-17 -29 -23 -7 -49 -32 7 -14
-18 5 -2 7 37 26 20 -19
-7 -6 -4 -14 0 -15 -6 2
-3 14 -36 42 19 -15 37 3
4 -1 3 -4 -3 -1 -4 3
-36 6 -26 -22 -26 47 1 34
-20 29 18 38 15 18 0 4
28 2 10 -14 -61 24 0 56
0 -1 2 -1 0 -2 3 0
2 -17 -14 13 33 -24 -40 -22
:
2 -17 -14 13 33 -24 -40 -22
-17 -29 -23 -7 -49 -32 7 -14
-18 5 -2 7 37 26 20 -19
-7 -6 -4 -14 0 -15 -6 2
-3 14 -36 42 19 -15 37 3
4 -1 3 -4 -3 -1 -4 3
-36 6 -26 -22 -26 47 1 34
-20 29 18 38 15 18 0 4
28 2 10 -14 -61 24 0 56
0 -1 2 -1 0 -2 3 0

3 -53 -13 -19 38
-20 31 -18 36 -34
-6 36 11 13 -58
:
-6 36 11 13 -58
3 -53 -13 -19 38
-20 31 -18 36 -34

-32 -34 -14 -14 32 -40 -32 19 -41 36 -57
3 0 -30 -22 25 -5 -9 31 -20 4 6
-27 -20 9 1 9 -16 -6 -7 -13 12 -37
:
-27 -20 9 1 9 -16 -6 -7 -13 12 -37
-32 -34 -14 -14 32 -40 -32 19 -41 36 -57
3 0 -30 -22 25 -5 -9 31 -20 4 6

2 25 -13 5 -32 27 27 -38 -64 17 -55 -62 -46 0
-33 -44 -48 25 -52 -41 -57 -42 -40 -13 -65 -55 9 -52
-7 -24 -14 -31 8 -5 -43 20 -32 37 -39 -40 -22 -13
42 41 7 38 -17 31 53 -39 12 -12 8 11 3 18
-24 21 -17 -31 2 20 5 12 -36 25 -33 -48 -37 -12
:
-24 21 -17 -31 2 20 5 12 -36 25 -33 -48 -37 -12
2 25 -13 5 -32 27 27 -38 -64 17 -55 -62 -46 0
-33 -44 -48 25 -52 -41 -57 -42 -40 -13 -65 -55 9 -52
-7 -24 -14 -31 8 -5 -43 20 -32 37 -39 -40 -22 -13
42 41 7 38 -17 31 53 -39 12 -12 8 11 3 18

-23 -23 -51 -36
28 -7 -24 -1
-22 -15 -65 -6
-29 15 -37 36
-5 -3 -53 -17
13 37 -56 -30
0 -5 -12 -7
-34 7 -10 17
-10 -1 -52 -28
-2 -5 -4 -6
14 38 -57 -29
:
14 38 -57 -29
-23 -23 -51 -36
28 -7 -24 -1
-22 -15 -65 -6
-29 15 -37 36
-5 -3 -53 -17
13 37 -56 -30
0 -5 -12 -7
-34 7 -10 17
-10 -1 -52 -28
-2 -5 -4 -6

-24 -23 3
-12 -28 17
-2 -15 28
-19 -35 -45
-46 8 15
-18 -25 1
-10 -37 -48
-4 -7 44
-21 -33 18
-19 -29 29
-52 23 28
:
-52 23 28
-24 -23 3
-12 -28 17
-2 -15 28
-19 -35 -45
-46 8 15
-18 -25 1
-10 -37 -48
-4 -7 44
-21 -33 18
-19 -29 29
---
3 -24 -52 18 20
-38 21 -6 -49 -23
:
-23 -49 -6 21 -38
20 18 -52 -24 3

-12 -19 7 -16 -6 -24
-17 57 -3 57 37 11
-25 1 -27 -10 -32 -37
20 10 1 0 1 36
-39 -44 -21 27 28 -39
-41 27 -17 53 47 -32
:
-32 47 53 -17 27 -41
-39 28 27 -21 -44 -39
36 1 0 1 10 20
-37 -32 -10 -27 1 -25
11 37 57 -3 57 -17
-24 -6 -16 7 -19 -12

-30 -23 -25 2 19 -25 -29 33 -44 6 8
34 65 50 -43 -43 2 44 -40 28 60 27
-23 -55 -50 30 22 12 -28 -13 -25 -54 -48
44 38 42 -29 -28 16 35 -38 44 29 19
-4 31 29 0 -25 24 24 -28 -24 8 -36
-18 -42 -41 35 33 -29 -37 20 -16 -49 -28
:
-28 -49 -16 20 -37 -29 33 35 -41 -42 -18
-36 8 -24 -28 24 24 -25 0 29 31 -4
19 29 44 -38 35 16 -28 -29 42 38 44
-48 -54 -25 -13 -28 12 22 30 -50 -55 -23
27 60 28 -40 44 2 -43 -43 50 65 34
8 6 -44 33 -29 -25 19 2 -25 -23 -30

27 29 14 40 40 10 22 -2 4 -42 6 56 1
-14 -9 -64 -3 -21 -61 -10 58 26 -3 -64 -11 -25
-26 -17 -18 -47 -33 -10 -39 -21 28 29 -14 -66 -11
28 8 -36 35 21 -28 41 50 -2 -49 -42 48 -30
10 11 64 25 25 55 5 -45 -41 -14 66 28 62
29 52 24 57 52 37 38 -10 -38 -24 33 51 32
:
32 51 33 -24 -38 -10 38 37 52 57 24 52 29
62 28 66 -14 -41 -45 5 55 25 25 64 11 10
-30 48 -42 -49 -2 50 41 -28 21 35 -36 8 28
-11 -66 -14 29 28 -21 -39 -10 -33 -47 -18 -17 -26
-25 -11 -64 -3 26 58 -10 -61 -21 -3 -64 -9 -14
1 56 6 -42 4 -2 22 10 40 40 14 29 27

-52 29 34 -52
20 -3 -26 35
:
35 -26 -3 20
-52 34 29 -52

1 16 12 6 -19 -19 -22 -16
3 3 9 54 -19 -11 -15 -8
-37 19 13 0 -9 -45 -49 -46
:
-46 -49 -45 -9 0 13 19 -37
-8 -15 -11 -19 54 9 3 3
-16 -22 -19 -19 6 12 16 1
